[[105 151 104 102 147 155 151 101 104 154 148 153 155]
 [116 137 116 114 132 141 136 114 116 153 134 139 152]]
->
[[155 105 151 104 102 147 155 151 101 104 154 148 153]
 [152 116 137 116 114 132 141 136 114 116 153 134 139]]

[[107 127 101 155 132 146 157 154 119]
 [132 145 125 132 146 119 142 145 109]
 [119 111 124 131 111 142 122 118 145]
 [113 132 107 150 136 139 154 153 116]]
->
[[119 107 127 101 155 132 146 157 154]
 [109 132 145 125 132 146 119 142 145]
 [145 119 111 124 131 111 142 122 118]
 [116 113 132 107 150 136 139 154 153]]

[[109 123 112 109 112 142 111 149 136 130 136]
 [114 126 117 111 117 138 111 146 132 127 136]
 [145 119 138 146 137 123 145 109 133 138 114]
 [139 145 144 113 143 112 112 141 112 111 144]
 [146 145 147 119 147 109 117 131 111 112 142]
 [143 124 140 140 140 120 140 114 129 134 119]
 [113 116 113 129 113 143 132 133 140 139 121]]
->
[[136 109 123 112 109 112 142 111 149 136 130]
 [136 114 126 117 111 117 138 111 146 132 127]
 [114 145 119 138 146 137 123 145 109 133 138]
 [144 139 145 144 113 143 112 112 141 112 111]
 [142 146 145 147 119 147 109 117 131 111 112]
 [119 143 124 140 140 140 120 140 114 129 134]
 [121 113 116 113 129 113 143 132 133 140 139]]

[[116 113 115 131 139 132]
 [131 135 124 116 124 128]
 [132 135 132 124 124 135]
 [118 115 118 129 132 111]
 [116 113 119 134 134 115]
 [120 120 120 121 128 107]
 [132 132 132 138 131 150]
 [123 121 124 127 126 107]
 [120 120 117 116 130 111]
 [122 118 130 138 132 122]
 [118 118 115 122 138 139]
 [125 123 124 135 137 150]]
->
[[132 116 113 115 131 139]
 [128 131 135 124 116 124]
 [135 132 135 132 124 124]
 [111 118 115 118 129 132]
 [115 116 113 119 134 134]
 [107 120 120 120 121 128]
 [150 132 132 132 138 131]
 [107 123 121 124 127 126]
 [111 120 120 117 116 130]
 [122 122 118 130 138 132]
 [139 118 118 115 122 138]
 [150 125 123 124 135 137]]

[[121 107 118 103 135 130 124 147 129 134 109 114 105 120]
 [138 145 132 156 136 125 127 112 130 136 155 156 145 133]
 [131 120 115 132 151 124 119 130 131 147 141 150 114 122]
 [129 117 115 125 148 126 120 134 131 145 134 142 111 122]
 [131 145 140 143 114 128 134 114 126 117 136 129 149 135]]
->
[[120 121 107 118 103 135 130 124 147 129 134 109 114 105]
 [133 138 145 132 156 136 125 127 112 130 136 155 156 145]
 [122 131 120 115 132 151 124 119 130 131 147 141 150 114]
 [122 129 117 115 125 148 126 120 134 131 145 134 142 111]
 [135 131 145 140 143 114 128 134 114 126 117 136 129 149]]

[[137 131 139 144 136 145]
 [126 128 137 127 140 125]
 [115 130 143 143 146 115]
 [127 124 128 138 124 133]
 [125 128 134 119 115 127]
 [124 126 125 127 152 137]
 [133 135 110 106 124 131]]
->
[[145 137 131 139 144 136]
 [125 126 128 137 127 140]
 [115 115 130 143 143 146]
 [133 127 124 128 138 124]
 [127 125 128 134 119 115]
 [137 124 126 125 127 152]
 [131 133 135 110 106 124]]

[[124 146 131 135 124 121 141 139 122 140 134 148 120]
 [128 151 128 140 125 120 142 136 125 148 134 145 112]]
->
[[120 124 146 131 135 124 121 141 139 122 140 134 148]
 [112 128 151 128 140 125 120 142 136 125 148 134 145]]
---
[[116 128 128]
 [104 108 147]
 [107 142 112]
 [123 122 134]]
->
[[107 142 112]
 [116 128 128]
 [123 122 134]
 [104 108 147]]

[[130 140 139 141 131 113 124 109 140]
 [128 141 145 134 143 120 124 108 140]
 [131 136 127 126 106 131 127 114 124]
 [127 147 130 122 105 132 127 117 120]
 [125 158 136 125 126 119 150 102 139]
 [130 133 132 128 108 133 127 122 134]]
->
[[125 158 136 125 126 119 150 102 139]
 [127 147 130 122 105 132 127 117 120]
 [128 141 145 134 143 120 124 108 140]
 [130 140 139 141 131 113 124 109 140]
 [131 136 127 126 106 131 127 114 124]
 [130 133 132 128 108 133 127 122 134]]

[[ 98 121 115]
 [ 98 113 124]
 [156 142 131]]
->
[[156 142 131]
 [ 98 121 115]
 [ 98 113 124]]

[[123 136 133 141 135 116 120 129 132]
 [119 139 107 122 128 130 128 124 103]]
->
[[119 139 107 122 128 130 128 124 103]
 [123 136 133 141 135 116 120 129 132]]

[[137 128 121 134 143 110 127 123]
 [131 119 122 113 130 116 143 127]
 [115 139 113 140 150 124 129 132]
 [126 110 146 135 139 109 140 110]]
->
[[115 139 113 140 150 124 129 132]
 [137 128 121 134 143 110 127 123]
 [131 119 122 113 130 116 143 127]
 [126 110 146 135 139 109 140 110]]

[[137 130 133 123 129 139 127 120 133]
 [114 109 137 117 110 132 105 128 112]
 [138 143 120 131 142 121 148 120 145]]
->
[[138 143 120 131 142 121 148 120 145]
 [137 130 133 123 129 139 127 120 133]
 [114 109 137 117 110 132 105 128 112]]

[[123 122 133]
 [132 113 119]
 [133 148 130]
 [105 125 126]
 [111 140 122]
 [107 149 118]]
->
[[107 149 118]
 [133 148 130]
 [111 140 122]
 [105 125 126]
 [123 122 133]
 [132 113 119]]

[[142 130]
 [124 119]
 [136 123]
 [109 144]
 [125 136]
 [155 145]
 [132 140]
 [123 153]
 [139 131]
 [152 134]
 [134 151]
 [122 128]]
->
[[123 153]
 [134 151]
 [155 145]
 [109 144]
 [132 140]
 [125 136]
 [152 134]
 [139 131]
 [142 130]
 [122 128]
 [136 123]
 [124 119]]
---
[[103 120 122 142 131 127 126 130]
 [106 123 123 135 133 126 127 132]
 [135 125 121 117 112 121 143 123]
 [115 122 123 134 135 126 124 130]
 [101 123 126 147 133 130 124 132]]
->
[[106 123 123 135 133 126 127 132]
 [115 122 123 134 135 126 124 130]]

[[133 158]
 [126 123]
 [122 101]
 [132 146]
 [134 156]
 [122  99]
 [131 145]
 [124 110]
 [124 110]
 [134 157]]
->
[[126 123]
 [132 146]
 [122  99]
 [124 110]
 [134 157]]

[[132 137 147 135 131 131 140 138 137 127 126 126]
 [122 108 129 121 128 121 121 124 127 125 127 118]
 [127 143 102 129 124 131 134 126 120 120 117 124]
 [123 104 133 120 127 122 120 126 128 124 131 117]
 [122 117 126 124 127 121 123 123 126 125 123 121]]
->
[[122 108 129 121 128 121 121 124 127 125 127 118]
 [123 104 133 120 127 122 120 126 128 124 131 117]]

[[136 127 123 120 150]
 [136 127 127 120 141]
 [136 127 127 120 141]
 [136 127 127 120 141]
 [136 127 127 120 142]]
->
[[136 127 127 120 141]
 [136 127 127 120 141]]

[[133 132 124 135 126]
 [110 106 106 122 109]
 [126 124 110 132 122]
 [135 133 126 129 132]
 [122 110 109 124 106]
 [124 122 106 126 110]
 [129 135 132 127 133]]
->
[[110 106 106 122 109]
 [135 133 126 129 132]
 [124 122 106 126 110]]

[[125 123 125 109 128 127 119 127 131 131 132 129]
 [138 129 131 152 125 128 131 125 116 132 125 128]
 [124 129 127 133 133 131 125 120 121 127 119 127]
 [131 127 129 131 128 128 128 131 128 134 117 130]
 [137 127 128 139 128 125 124 133 131 133 125 124]
 [122 127 127 129 122 132 128 127 135 131 130 125]]
->
[[138 129 131 152 125 128 131 125 116 132 125 128]
 [131 127 129 131 128 128 128 131 128 134 117 130]
 [122 127 127 129 122 132 128 127 135 131 130 125]]
---
[[146 125 135 138]
 [146 115 117 119]
 [109 116 135 127]
 [106 138 114 116]]
->
[[146 115 117]
 [109 116 135]]

[[109 115 123 134 124]
 [102 107 111 140 130]
 [128 131 133 132 139]]
->
[[102 107 111]
 [128 131 133]]

[[128 127 108 140]
 [128 126 106 143]
 [128 125 104 146]
 [128 122 102 149]]
->
[[128 126 106]
 [128 125 104]]

[[135 140 102 139 127]
 [139 135 119 111 113]
 [129 140 108 130 131]]
->
[[139 135 119]
 [129 140 108]]

[[104 150 141 140 119]
 [117 116 153 118 113]
 [131 129 137 127 130]
 [144 111  99 120 139]]
->
[[117 116 153]
 [131 129 137]]

[[125 119 138 120]
 [130 132 125 130]
 [156 145 102 152]
 [150 130 118 138]
 [130 139 118 136]]
->
[[130 132 125]
 [156 145 102]]
